In the rows, 128 means zero.
The rows of X fall into a few groups, and each row is roughly a mix of its group's hidden directions.
X, 152 rows:
[[170 159 147 169 115 130 110 140 111 153]
 [149 127 146 150 140 161  97 107  82 146]
 [ 81 135 124 134 118 114  94 121 173 108]
 [145 140 141 159 128 139 183 100 149 108]
 [151 111 150 172 147 137 166 156 107 125]
 [140  91 166 138 107 154 165 146 112 115]
 [ 67 129 129 119 124 121 114 131 141  82]
 [158 163 153 108  98 129 159 100 118 105]
 [135 109 134 106 111  99 122  79  89 145]
 [100 143 133 129 108  94 155  83 156 112]
 [142 142 161 149 159 159 127  92 161 119]
 [141 123 120 121  96 114 158 159  98 174]
 [ 82 100 125 146 137 151 100 111 161 110]
 [140 155 126 141 148 107 125  86 142 178]
 [104 103 108 107 131  91  90 157 110 144]
 [160 131  95 113 157 126 102 130 178 129]
 [ 66 120 129 130 136 126  97 117 144  96]
 [ 97  75 131 140 114  88 118 139 138 109]
 [ 95 127 108  88  89 118 151 122 145 100]
 [138 118 148 143 147 187 106 151 146 146]
 [150 153 156 131 117 142 184 116 157 133]
 [139 143 150 166 124 139 171  95 156 113]
 [134 136 132 144 116 143 182 102 168 108]
 [117 126 107  73 125 102  95 146 128 153]
 [141 138 156 149 134 169 163 121 161 155]
 [142 102 117 105 139  89  85 144 101 146]
 [111 147 122 153 137 133 152  95 160  81]
 [145 122  90 100 107  99 129 169 102 139]
 [164 130 120 157 118 146 164 117  94  95]
 [ 95 126 104  99 117  97  78 122 113 130]
 [ 80 123 129 127 115 116  89 107 133  86]
 [123 148 115 141 117 117 155  72 161 149]
 [130 124  98 102 110 148 165 109 168 100]
 [117 113 115 134 139 102  71 134  87 134]
 [169 139 149 153 144 143 149 116 124 177]
 [143 146 152 112 130 123  64 118 113 150]
 [158 112 128 154 146 120 115 156  80 158]
 [ 90 156 144 115 141 160  83 138 134 109]
 [114  96 153  99 111 140 113 177 107 119]
 [137 142 144 141 103  88 165  91 136 154]
 [147 110 109 136  97 106 188 142 121 132]
 [181 127 132 165 133 128 171 120 126 141]
 [ 77 127 136 117 137 122 112 123 166  87]
 [ 74 126 116  93 115 107  98 141 138 114]
 [184 133 150 158 152 137 145 142 113 147]
 [153 147 126 105 127 166 167 114 158 101]
 [170 128 136 163 168 137 110 139  97 139]
 [ 92 142 131  94 126 108  90  90 117 111]
 [165 138  99 135 107 120 154 141  92 165]
 [182 154 113 144 133 133 136 113  92 154]
 [118 113  69  97 106 104 116 128 109 123]
 [127 159 147 121 112 118 172  90 159 113]
 [ 81 139 143 146 133 118  75 112 116 119]
 [105 131 136 136 128 149 102 137 173 178]
 [153 107  97  86 133 107 128 144 115 168]
 [ 85 120 134 111 144 124  76 125 131  94]
 [139 146 128 109 141 117  78 127  81 150]
 [144 122 118 109 117 144 188 163 146 136]
 [143 132 159 179 121 145 153  91 127 112]
 [132 128 108  92 120  98 103 121  91 168]
 [186 130 139 150 138 156 155 140 112 147]
 [124 138 159 112 168 139  94 110 167 144]
 [152 126 139 190 162 144 127 136 109 128]
 [151 172 136 156 126 158 152  91 140 120]
 [ 77 113 100 110 128 107  99 143 124  99]
 [139 103  88 109 154 118 111 133 114 177]
 [150 118 112 121 143  97  91 148  92 162]
 [148 109  91 144 102 101 162 127  91 132]
 [171 158 149 141 123 163 158 135 109 150]
 [123 123  96  73  90 117 137 150 137 135]
 [158 118 133 156 113 127 192 114 135 132]
 [131 109  85 153 133 114 127 130  72 123]
 [113 116  93 109 111  81 118 143 112 164]
 [157 148 155 169 140 160 143  99 138 111]
 [122 131 153 144 140 108  80 146  90 157]
 [158 122 148 159 115 107 149  89 145 164]
 [163 120 111 144 124 152 190 129 124 121]
 [ 95 127 111 142 129 148 138  99 143  72]
 [157 136 127 131  98 111 165  74 127 133]
 [122 126 132  78 124 114  89 115  95 156]
 [110 116 123  95 137 131  68 149 114 148]
 [111 111 151 161 170 153 102 155 113 138]
 [158 143 108  77  94 102 132 113 119 126]
 [107 145 128  82 124 129  95  97 163 141]
 [151 156 179 147 126 132 159 122 136 159]
 [137 113 136  95 131 101  92 124 105 176]
 [154 125 145 182 130 137 171 108 138 134]
 [ 92 116 143 121 140 119  63 124 116 133]
 [174 118 133 131 132 135 128 154  99 178]
 [165 127 136 161 170 137 103 139  95 139]
 [ 97 156 151  99 120 126  90  93 149 134]
 [118  98 154 189 150 131 135 111 124 139]
 [ 94 132 125 100 150 110  75 127 148 109]
 [133 110 112 152 172 124 107 142  82 106]
 [155  95  76 116 127 133 130 157 101 127]
 [113 152 161 148 127 127 167  95 164 115]
 [101 113 140 131 122 140 142 158 183  97]
 [137 116 152 108 105 132 171 173 146 148]
 [108 111  90  88 107  97 105 148 113 132]
 [145 130 149 156 127 145 184 108 156 115]
 [163 137 123 109 114 126 132 133 119 194]
 [109 151 128 137 111 152 144  85 143  82]
 [100 113  96 105 133 119  71 147 134 131]
 [ 99 102 107 145 142 118  83 157 100 113]
 [171 122 150 155 172 151 149 135 136 143]
 [ 95 149 153  83  97 109 109 110 137 121]
 [150 137 130 154 124 138 184 125 163 154]
 [145 138 147 110 119  96 109 110 109 184]
 [ 98 105 112 181 150 153 144 125 123 106]
 [ 85 130 113  75 117 113 116 154 137 114]
 [107 115 119 137 123  90  88 154  85 131]
 [142 126 132 158 114 115 174  83 152 140]
 [ 84  97 110 115 131 108  99 151 122  94]
 [ 99 164 102 118 146 128  74 120 130 121]
 [163 140 144 110 139 152 104 174  97 121]
 [161 108 154 134 109 128 157 136  77 147]
 [ 92 124 159  93 117 128 131 140 178 124]
 [130 121  95  97  96 105 152 128 122  82]
 [171 167 124 109 145 146 125 144 128 170]
 [159 130 105 156 127 116 138  97 102 174]
 [144 120 163 118 132 147 182 144 161 130]
 [186 114 124 148 147 151 150 129 109 153]
 [101 140 132  87 140 164 102 129 158 102]
 [190 137 144 142 137 151 148 120 118 157]
 [121 123 149 189 149 123 140  90 137 124]
 [173 135 138 118 135 130 111 108  70 130]
 [141 137  99 163 114 135 146 109  96  82]
 [125 122 136 160 170 120  75 140 116 144]
 [ 92 124 138 126 121 162 106 146 114  76]
 [168 144 154 150 126 145 180 115 131 141]
 [ 97 114 119 124 139 120  62 140 108 125]
 [172 128 113 115 112 127 187 128 112 129]
 [ 80 103 138 106 120 124 115 152 143  85]
 [142 139 145 108 109 140 183 149 156 153]
 [ 97 116 146 164 114 111 117  78 147 115]
 [ 92  91 145 109 118 147 102 163 127 101]
 [147 124 144 179 161 150 163 140 120 115]
 [174 140 117 135 117 117 160 129 106 175]
 [155 122 114  96  94 121 182 131 116 115]
 [138 139 147 154 122 164 179 112 146 104]
 [130 152 155 112 162 169  94 145 120 108]
 [133 164 178 126 112 139 159 151 147 145]
 [ 79 109 119 127 133 102  79 148 124 121]
 [ 79 118 105 109  98 122 128 129 149  89]
 [118 117 143 116 147 122  67 124  88 135]
 [120 118 147 152 147 105  74 111 135 161]
 [ 78 126 109 116 106  90 124 109 144 101]
 [ 78 110 111 118 123 123 114 152 136  81]
 [183 149 131 149 129 140 158 108 101 112]
 [163 113 102 142 105 122 157 137  99 170]
 [177 121 133 163 142 133 170 121 110 145]
 [152 133 140 155 135 161 169 114 169 118]]

Here is one row of each group, with its name. Which group are the others in?
[ 98 107 111 131 141 117  66 137 105 123]
B
[ 90 135 114 104  96 117 151 113 175 131]
D
[ 79 111 127 106 134 121  89 140 147  96]
P
[151 158 164 164 115 159 159 117 139 123]
E

[114 142 147 121 114 154 159 107 170  89]
E
[135 126 109 174 146 126 120 113  79 100]
E
[166 141 154 123 121 151 184 121 142 134]
E
[ 75  97 160 145 125 120 105 106 137 143]
D
[144 151 153 156 118  97 156  81 127 137]
B
[162 157 135 108 148 164 120 137  85 142]
D
[171 138 147 136 132 144 161 138 159  89]
E
[ 93 154 155 159 124 107 145 109 143  90]
B
[177 120 132 162 128 125 178 118 122 139]
D
[125 156 135 116 133 118  84 113 157 175]
D
[ 94 106 112 110  92 122 168 143 132  97]
E
[148 116 136 137 152 155  84 159  99 153]
B
[146 111 177 105 127 147 133 162 139 161]
P
